The rows of X fall into several groups, and each row is roughly a mix of its group's hidden directions.
X, 66 rows:
[[-26 -11 -41  43 -26  28   3 -10 -21 -25  -2  39  18   7 -46]
 [ 26  22  60 -12  -2  -9  39 -21 -37  25 -16  -2   4 -15 -38]
 [ -8  11  64 -15 -13   0  43 -10 -18  33 -17  28 -15   2 -42]
 [ 25 -11 -46  34  -5 -11 -27  16  -2 -29  -9 -42  43 -20  29]
 [-49 -14  10 -16 -14  39  17  32  35  11   3  30 -39  19  29]
 [-15  23  55 -36   4   8  35 -14   7  35   2  35 -38   8 -19]
 [-16  13  60 -34  -4  13  38  -5   0  31   0  33 -37  11 -25]
 [ 56  -9  22  -4  -2 -46 -11  17 -29  -1 -20 -40  39 -20   4]
 [-64 -12  -1 -21  18   7 -13 -21  19  10  38  12 -54   7  20]
 [ 35 -14 -47  27  -4  -9 -36  22  -8 -38  -6 -30  46  -1  14]
 [-22  13  56 -33  -2  13  34  -8   1  32   4  35 -41  13 -24]
 [-41  31  29 -24  -5  20  26 -15  30  26  17  43 -42  -9  -6]
 [ 21 -17 -47  37  -6 -11 -29  16  -9 -34  -9 -39  44 -16  17]
 [-61 -23 -18  40   1 -16   9 -48  -8  23  -1 -10 -14 -34  -9]
 [ -9  30  61 -31   1   5  44 -13   8  40  -9  23 -28  -6  -8]
 [-35 -33   0 -25   2  25 -12  16  -1 -14  41  30 -46  44 -15]
 [ 67  18  12  16 -12 -13  17  13 -20  -3 -37 -15  49 -11 -20]
 [ 13  15  68 -31  -7 -22  30 -12 -28  30  -8  20  -9 -14 -32]
 [ 31  14 -56 -12  30  -6 -50  -4  22 -28  15   8  14  28  24]
 [ 19 -17  26  14 -35  16  23  60 -13 -13 -12 -44  20 -27  16]
 [-51  22   4 -17   1  31  13 -10  41  13  26  41 -45   4   6]
 [ 33 -12 -44  36  -8 -13 -29   0 -26 -33 -17 -12  53   5 -21]
 [ 12   2   6 -36  13 -10 -24  34  37  -2  22 -31 -17  -9  66]
 [ 15 -19 -61  30   4  -8 -41  11  -1 -36   5 -30  33  -4  22]
 [ -7   5 -42  56 -34   1   8   8  23  -8 -27  14  43 -35  -8]
 [-18  27  27  15 -17  20  52 -29 -10  24 -16  38  -6 -14 -47]
 [-46  23 -21  33 -26  30  29 -14  36   9  -7  46  -4 -21 -18]
 [ 37   5 -20  35 -18 -25  -8  20   8 -11 -25 -36  53 -39  12]
 [-54 -20  35 -19  -6  21  25  -2  -3  18  25  26 -53  13 -21]
 [-56  11  -3 -13  -6  27  12 -10  36  13  19  55 -40   6  -2]
 [ 39   1 -52  13   8  -6 -40  20  10 -36   0 -26  36   1  33]
 [-32 -37 -55  39 -10  11 -28   0 -13 -28 -14  18  21  31 -15]
 [-46  25 -32  30 -21  31  16  -4  54   1   3  35  -7 -22   3]
 [-15  23 -16 -20  13   2 -26 -14  15 -21  69 -10 -33 -37  23]
 [ 32  -7 -56  26   6 -16 -43   5  -4 -34  -7 -22  45   3  12]
 [-30  33  45 -25  -8  12  34 -16  20  31  10  40 -36 -15 -14]
 [-33  37  36 -10 -12  20  41 -20  21  29   4  40 -30 -18 -20]
 [ 17  36  29 -53  20   9   4  -8  17  13  10  48 -26  39 -11]
 [ 45 -29 -20  10  12 -24 -32  18 -28 -23 -10 -50  35  11  15]
 [-28   9  53 -28  13   1  37 -24   5  45   3  14 -46   2  -7]
 [-55 -11  22 -22   2  25  20  -4  13  19  32  17 -62   5   8]
 [ 29 -17 -42  18 -15   2 -30  45   9 -33 -19 -14  44  12  26]
 [-65 -13  -5  10 -11  33  19 -22  -5   7   7  46 -33  15 -29]
 [ 43  14 -42  14 -12  -1 -30  29   3 -46  19 -21  37 -24  18]
 [ 19 -17  30 -28  33 -45 -15   0  10  32 -25 -41  -4  20  39]
 [ 64   7  -5  -3   2 -25 -20  32   4 -14 -16 -41  41 -10  29]
 [-53  -2 -42  30 -10  42  12 -14  22  -5   3  45 -17  14 -17]
 [ 10  -3 -16  41 -29  22  22   1 -29 -12 -33  30  37   9 -52]
 [-47 -21 -54   8  -3  18 -40   3  14 -33  39  11 -16   3  17]
 [ 55  13   1 -20  11 -25 -23  29  17 -10   7 -44  20 -19  46]
 [-33   3  32 -41  24  -5   3 -14  25  29  28  -4 -55  -4  32]
 [-39 -29 -51  35 -23  31 -14   8  -5 -30  -7  33  13  23 -18]
 [-59  -1   8 -19  20   2  -3 -41   4  16  42  12 -54  -2  -3]
 [-26  22  35 -18   3  21  38   1  28  30   8 -12 -39 -32  43]
 [ 54  -4  38 -26  10 -45 -14  16 -25   3  -7 -43  21 -13  13]
 [-31  32  42 -19 -12  11  37 -19  16  31   5  44 -31 -16 -22]
 [-57  -6  16   2 -13  34  35 -15   0  20  -2  45 -37  15 -26]
 [-14 -24   2 -47   7 -29 -46  29  27  -1  27  16 -23   9  43]
 [  1 -19 -52  49  -2 -22 -24 -14 -10 -16 -13 -36  39 -28  11]
 [-38   7  49 -28   1  15  35 -12   7  33  13  29 -49   3 -12]
 [-56  12 -28  17  -9  42  17 -15  33   4   9  47 -26   5 -11]
 [ 27 -11 -46   9   5 -21 -51  19   7 -37  10 -33  32  -4  31]
 [-23   4  61 -24  -9  10  39  -7 -10  31  -1  31 -34   6 -35]
 [-46  29  20 -22  -4  22  21 -12  39  21  20  44 -43  -6   2]
 [-11 -37  20 -19   6  -1   5 -15 -55   7  -4  37 -18  41 -45]
 [-44  24  19 -31  -2  14  10  -3  45  19  26  41 -44  -7  15]]
Here is one row from each group, named. Which group is each of the other rows in?
[  1  36  56 -43   4  17  38   4  19  32   2  18 -33  -2  12]  (9)
[ 58  24  -5 -10  17 -36 -27  -1  -4 -15  18 -47  26 -30  18]  (104)
[ 41   7 -18  44 -11 -11   7   5 -11 -11 -29 -45  52 -29  -3]  (58)

[ 29 -27 -40  10  12 -16 -43  24  -3 -29   2 -45  26  11  34]  (58)
[-55  -4  28 -28  10  15  16 -10  22  29  20  19 -56   8  18]  (104)
[ 51 -14   2  -4   4 -39 -28  24 -15 -11 -11 -52  36 -13  24]  (58)
[-20  42  37 -35  -3   2  13   2  48  24  22  15 -33 -28  24]  (58)
[  2 -16 -67  32   9  -9 -39  -2   9 -28   8 -31  22 -12  33]  (9)
[-38  -1  50 -25  -3  12  33 -13  -4  30  10  33 -45  12 -29]  (9)
